In the rows, zero is written as 128.
Z: rows in a few groups, each row roughly a mix of its group's directions:
Z (151 x 11):
[[134 143 114 176 130 125 129 109 165 167 157]
 [135  72 110 146 113  89 144 129 111 127 101]
 [ 97 171 101 136 138 169 129 140 108 157 120]
 [109 169 119 119 129 180 126 146 100 152 112]
 [149 122 149 104 107 146 134 144  69 116 154]
 [144 137 118  81 126 149 141 153  89 145  94]
 [124  94 145 132 151 134 114 144  84 101 169]
 [151 121 164 107 123 143 125 128  94 120 184]
 [ 80 115 108 133 181 126 112 110 146 144 123]
 [118 163 112 171 123  80 107 129 143 148 132]
 [126 134 128  73 128 139 146 161  82 132 112]
 [120 101 138 133 110  71 103 110 156 138 152]
 [137  97 126 144 143  86 119 107 157 115 172]
 [134 112 159 155 115  87  76 118 122 116 121]
 [143 123 164  79 113 133 131 143 105  89 109]
 [154 159 144 142 157 122 137 101 169 165 128]
 [113 100 112 164 139 159 108 127  80 147 116]
 [138 119 137  73 128 173 142 116  95 113 125]
 [146  92 149 157 174 119 129 139  99 105 110]
 [136  98 158 141 158 134 111 123 117  97 178]
 [137 126 116 134 167 164 173 135  90 144 122]
 [158 124 143 155  84 110 158 132 151 157 106]
 [132  96 125 145 146  87 120 107 158 122 173]
 [ 96 126  87  88 109 130 124 144 120 119  86]
 [116  99 106 111 107 162 146 160  91 121 101]
 [130 118 107 145 105 112 126  98 189 153 118]
 [152 124 174 152 147 135 122 114 124 107 178]
 [175 135 137 160 114 128 124 121 163 173 123]
 [109  93 132 125 123 135 122 150  73  94 151]
 [104 112 112 189 120 110 113 152 129 153 110]
 [ 92 146 102  97  90 120 113 110 165 131 142]
 [100 176 124  82 119 146 135 125 138 125 161]
 [148 158 137 133 136 122 133 102 184 163 112]
 [115 162  90 107 126 124 158 142 137 154  86]
 [174 122 160 164 106 100 100 132 138 131 112]
 [131 133 118 134 159 162 182 134  89 141 127]
 [150 150 175 112 124 160 124 123 125 141 176]
 [139  73 128 155 156 118 111 137 114 114  93]
 [108 104 136 136 106  81  90 115 159 110 143]
 [173 131 138 142 101 115 120 127 164 175 119]
 [107 123 114  99  95 130 141 168 106 126  83]
 [121  70 110 142 124  98 147 128  96 138 104]
 [137 103 136 147 114 109  77 133 123  92  93]
 [ 81 126 111 134 182 135 111 107 146 145 128]
 [156 159 143 143 158 123 139 107 172 161 136]
 [142 116 165 129 150 142  94 119 116  83 162]
 [ 79  91  93 101 155 127 141 122 117 127 136]
 [101 134 115 103 164 157 102 132  90 115 158]
 [155 123 166 169 148 122 137 103 134 142 169]
 [133  95 158 152 106  93  86 136 125 112 106]
 [115 136 100 109  82 128 116 115 163 114  88]
 [109 130  81 112 121 115 142 132 153 161  84]
 [135 150 106 172 101 133 154 134 128 177 132]
 [ 84 110 104 118 152 142 120 145  87 124  95]
 [116 141 104 186 128  98  95 143 125 145 120]
 [111 168 120 118 129 180 126 147  93 150 121]
 [151 169 173 113 117 149 122 125 163 127 150]
 [ 99 122 109  92  87 139 107 135 117  91 105]
 [171 143 141 145 105 117 133 120 159 179 134]
 [144 125 127 171 102 106 153 119 164 163 109]
 [133 139 127  72 115 162 128 131  86 112 112]
 [119 104 149 106 147 143 105 147  92  82 146]
 [169 132 146 151  88 107 147 119 165 127 106]
 [174 139 154 143  76 117 147 134 146 119 116]
 [119 147 128 126 158 128 103 118 145 107 192]
 [ 93  93 115  98 150 126 120 144  94  95 111]
 [140 189 128 118 125 131 154 133 146 160  99]
 [124 138 140  86 140 167 108 142  84 113 149]
 [145 115 161 141 164 136 107 114 128  99 177]
 [ 90 140 114 111 164 156 146 123  97  92 140]
 [149 123 169 146 130 138  98 106 123  91 166]
 [134 118 165 137 145 135 129 149  71 119 161]
 [ 98 126 132 125 136 133 101 134 102  62 120]
 [ 94 171  96 136 142 165 124 140 121 155 112]
 [117 139 110 105 153 192 132 144 102 134 123]
 [129 173 105 112 154 160 103 121  88 129 139]
 [149 136 154 142 116  75  97  89 132 123 136]
 [138 130 126 120 134 112 180 113 179 129 157]
 [108  99 105 152 126 162 125 131  77 149 112]
 [134  97 144 106 153 177 167 121 148 127 137]
 [122 121 153  94 150 147  99 149  86  94 132]
 [ 91 128 110 160 149 156 139 112 164 124 164]
 [118 128 159 114 167 129 114  97 170 137 160]
 [ 99 113  78 166 148 112 124 120 140 144 101]
 [105 124 147 122 165 118 134 103 156 160 172]
 [155  94 124 167 158 139 157 134 104 149 107]
 [140 121  91 105 132 164 143 138 118 162  85]
 [144 104 171 152 125 133 104 107 127 102 173]
 [117 132 112 124 161 167 172 137  85 129 128]
 [132 111 141  67 119 161 157 130 116 105 129]
 [119 140  99  99 148 181 166 143 122 131 137]
 [111 138 124  91 151 154 105 139  86  98 152]
 [131 120 114 164 121  88 145 112 179 140 110]
 [167 136 145 174 109 138  99 133 147 114  96]
 [137 195 126 116 108 136 142 134 118 148  98]
 [161 132 147  76 129 129 155 104 147 100 143]
 [137 130 126 129 114  89 174 122 180 131 140]
 [138 176 121 109 153 146  89 112  94 120 141]
 [162 124 144 162 110 125  90 135 144 106  87]
 [147 129 145 151 116  66 112 104 153 119 140]
 [121  87 126 115 171 133  95 116 130  86 139]
 [138 124 114  73 127 138 140 153  99 149  92]
 [108  97 139 110 114 140 110 153  82  90 143]
 [ 99 126 113 163 156 151 141 107 165 127 164]
 [ 92 170 126 106 114 147 106 124 132  85 148]
 [ 90 108 126  89 143 113 119 141  95  87 124]
 [150 127 148 111 135 124 114 116 120  98 194]
 [175 133 140 159 103 121 131 127 162 169 116]
 [123 128 129 132 124 145  75 139  75 122 101]
 [144 164 141 127 136 105  78  93 104 122 142]
 [108  58 118 131 133 122 113 137 115 106 149]
 [129  77 155 148 124 128 107 119 117 101 170]
 [111 127  83 110 117 117 138 130 154 148  75]
 [131  83 148 147 107  95 151 137 170 121 122]
 [126  95 154 129 154 137 111 137 101  95 174]
 [126 124 103 145  79 115 124  99 173 140 112]
 [ 96 112  86 101  90 128 123 148 127 112  96]
 [163  87 147 157 122  91 107 136 130 135 100]
 [127 129 101 137  89 117 120  98 181 141 107]
 [143 133 161 120 195 135 130 139 121 139 153]
 [155 108 160 149 114  72 112 120 146 142 139]
 [116  84 143 125 138 135 115 146  93  91 164]
 [128 158 101 104 157 177 153 115 112 143 142]
 [177 133 154 130  80 112 138 137 140  98 124]
 [105 103 113 181 142 149 106 148 109 151 112]
 [126 158 111 130 162 168  90 128  90 132 130]
 [129 105 137 119 152 156 179 121 169 135 148]
 [136  94 124 154 133  77 131 107 166 123 150]
 [161  98 158 124 112 115 138 122 104 130 181]
 [160  97 120 148 140 125 162 132 123 181 112]
 [149 144 136 118 160 139 119  72 111 127 166]
 [106 123 105 169 159 171 142 116 156 126 143]
 [123 101 152 168 106  79 102 130 144 128 119]
 [115 124 131  79 139 144 120 146  79  93 126]
 [138  98 126 145 143  87 116 107 160 115 172]
 [109  98 111 166 128 153 114 131  82 152 108]
 [142 165 111 148 115 116 142 102 160 173 109]
 [ 84 122  98 158 160 136 122 126 132 173 126]
 [116 130 114 135 161 164 175 133  85 129 134]
 [126  80 142 138  98  97 163 136 161 123 123]
 [131 139 103 118 130 182 142 150 106 123  85]
 [104 134 111  84 155 154 153 139  85 123 129]
 [129 111 143 161 102  70 131 122 161 135 123]
 [ 90 119 113 139 117 114 114 104 179 131 164]
 [127 102 148 170 105  77 106 132 146 129 114]
 [ 99 167 107 126 137 172 129 143 106 163 117]
 [125 151  99 134  97 115 150 116 155 168  90]
 [130 118 116 167 118  89 147 115 175 142 106]
 [ 88 102 116  86 147 122 122 141  97  95 119]
 [101  77 100 101 147 127 102 129 136 100 117]
 [126  93 149 132 153 136 111 135  96  92 171]]

one row of each group, then the others: which group is each in?
[119 116 161 147 107 103  72 141 119 123 101] -> (24)
[115 113 141 132 114  74 114 106 160 137 166] -> (69)
[108  93 128 109 126 138 111 158  86  85 138] -> (71)
[106 149 101 151 141 124 124 119 177 142  86] -> (14)

[ 81 123 116 107 166 152 117 138  85 129 129] -> (14)
[114 179 132 112 151 169 105 128 135 126 161] -> (14)
[108 138  99 108  89 123 148 157 122 151  85] -> (71)
[ 91 163 106 124 154 170 110 133 121 132  96] -> (14)
[107 161  94  92 106 149 134 111 157 154 139] -> (69)
[114 143  85 105 109 122 128 127 154 145  76] -> (71)
[127 101 144 170 104  76 122 126 153 136 117] -> (24)
[121 135 107 150 104 126 154 142 134 162  71] -> (14)
[111 132 108 178 136 128  84 142  98 146 114] -> (24)
[111  98 102 128 113 155 126 166  83 116 107] -> (24)
[126 108 137 162 100  75 141 127 164 140 119] -> (24)
[141 131 153 132 191 131 146 145 108 141 158] -> (71)
[ 83  95 104  86 145 107 146 124 116 134 143] -> (69)
[104 145 114 104 169 156  98 122 108 109 160] -> (14)
